[[17, 3, 0, -7, 19, -13, -14, 3, -4, -12, -13, -9, 21, 6, -7],
 [-26, 3, 2, 5, -15, 10, 24, -1, -2, -6, 7, -4, 7, 8, 32],
 [-10, 3, 7, -9, -12, -5, 19, 7, -8, -16, 22, -6, -31, 13, 13],
 [2, 3, 9, -15, -13, 17, -15, -6, 11, -13, -8, -52, 16, -8, -35],
 [2, 3, -18, 37, 29, -8, -4, -3, 0, 21, -13, 38, 14, -2, 4],
 [-9, 3, 7, -9, -12, -6, 17, 7, -9, -15, 22, -6, -32, 14, 12],
 [1, 3, 9, -12, -18, 17, -17, -3, 24, -9, -3, -52, 10, -8, -39],
 [-17, 3, 6, -9, -13, -2, 24, 8, -7, -19, 22, -4, -25, 10, 18],
 [-11, 3, 7, -9, -12, -5, 19, 7, -8, -16, 22, -6, -30, 13, 13],
 [0, 3, 13, -14, -17, 7, -13, -3, 17, -9, -1, -34, 0, -9, -37],
 [15, 3, 11, -33, -8, -4, -16, 20, -1, -9, 1, -9, -37, 1, -23],
 [4, 3, 16, -21, -15, 1, -8, -2, 9, -11, 0, -25, -7, -10, -35]]
What is the entry in the bottom-right corner?
Answer: -35
The entry directly above the largest entry -> -52
The top-right entry: -7
The largest entry in the last column: 32
The entry in the bottom-left corner is 4
What is the first entry on the main diagonal?
Answer: 17
What is the last entry of the largest entry's row?
Answer: 4
The fourth entry from the end, reading row by row is -25
The fourth entry in reading order: -7
The top entry of the column that holds the largest entry is -9
The entry just right of -19: 22
The entry just left of 32 is 8
What is the fifth entry in reading order?
Answer: 19
The smallest entry in the first column -> -26
The second entry on the main diagonal is 3
The largest entry is 38
What is the largest entry in the last row?
Answer: 16
What is the second largest entry?
Answer: 37
What is the first entry in the row that holds the largest entry?
Answer: 2
The third entry on the diagonal from the top-right corner is -31
The 3rd-last entry, reading row by row -> -7
The second-last entry, reading row by row -> -10
The second entry, reading row by row is 3
The entry just left of the largest entry -> -13

[[  4  23 -10   3  18  -7  21  11  -1]
 [ 25   5  -3  19  11  17  -6  -7  32]
 [ 19 -16  24  -7  41 -23 -40  26  35]
 [ 10  18 -17 -28  -2 -12  16  26  38]
 [ -9  -4 -20 -34  -5  14  -9   8   6]
 [ 19   8 -47  -4  -8  20  -2   8  -1]
 [ 17 -14   4 -26  -4 -26 -34  26  37]
 [ 16   1 -12   6  12  -5 -22  13  -5]]
The 1st entry on the main diagonal?
A: 4
The entry directly above the largest entry is 11
The fifth-last entry, reading row by row -> 12
The first entry of the smallest entry's row -> 19
The largest entry in the last column?
A: 38
The entry in the bottom-left corner?
A: 16
The smallest entry in the last column: -5
The fifth entry, reading row by row?
A: 18
The entry directly above -3?
A: -10
The entry directly below the largest entry?
A: -2
The top-right entry?
A: -1
The fourth entry in reading order?
A: 3
The smallest entry in the first column?
A: -9
The 2nd smallest entry: -40
The largest entry -> 41
The entry just left of the largest entry -> -7
The entry directly below the smallest entry -> 4
The 2nd-last entry, reading row by row?
A: 13
The largest entry in the first row -> 23
The fourth entry from the end, reading row by row?
A: -5
The entry directly above 37?
A: -1
The entry just left of the smallest entry: 8
The entry directly above the smallest entry?
A: -20
The first entry of the largest entry's row: 19
The entry just right of the smallest entry -> -4
The minimum?
A: -47
The second entry on the diagonal from the top-right corner?
A: -7

data = [ 50   7   4  20 -13 -23 -31  16  11]
The last entry is 11
The second entry from the right is 16
The 1st entry?
A: 50

m =
[[-11 -22 -27  35  27  32  -9  -5  35 -43]
 [-34  14 -11  32  44  36  34  26  -9  15]
 [ 31  21  31  11  -7 -46  45  -7 -32 -40]
 [ 28 -24 -10 -35  35 -14  22  14  35  -1]
 [-40 -13  18   2   4  49  -5  11 -39 -18]
 [-43  18  35 -35   2 -40   3 -11 -41  20]
 [ 16 -38 -47 -42 -47 -32 -33 -13   7  36]
 [-10 -24 -37  17   7   6  47 -28  30  40]
 [ 28  11  -2  31  46  44 -33  -6 -24 -35]
 [-23  14 -12 -15 -32  41 -18 -45  47 -14]
 [ 28  28 -46  -3   7  31 -10 -42  45  32]]
Rows and columns are numbered from 1.
The entry at row 1, column 1 -> -11
The entry just right of -28: 30
The entry in row 1 and column 2?
A: -22
The bottom-right entry: 32
The entry in the bottom-left corner: 28
The top-right entry?
A: -43
The maximum: 49
The entry at row 1, column 3 is -27
The entry just right of 21?
A: 31
The entry directly above the largest entry is -14
The entry at row 2, column 2?
A: 14
The entry in row 3 and column 1 -> 31
The bottom entry of the column that holds the largest entry?
A: 31
The entry just right of the largest entry is -5
The entry in row 2 and column 3?
A: -11
The entry directly above -3 -> -15
The entry at row 2, column 1?
A: -34
The entry in row 3 and column 2 -> 21
The entry just left of -1 -> 35
The entry just left of -45?
A: -18
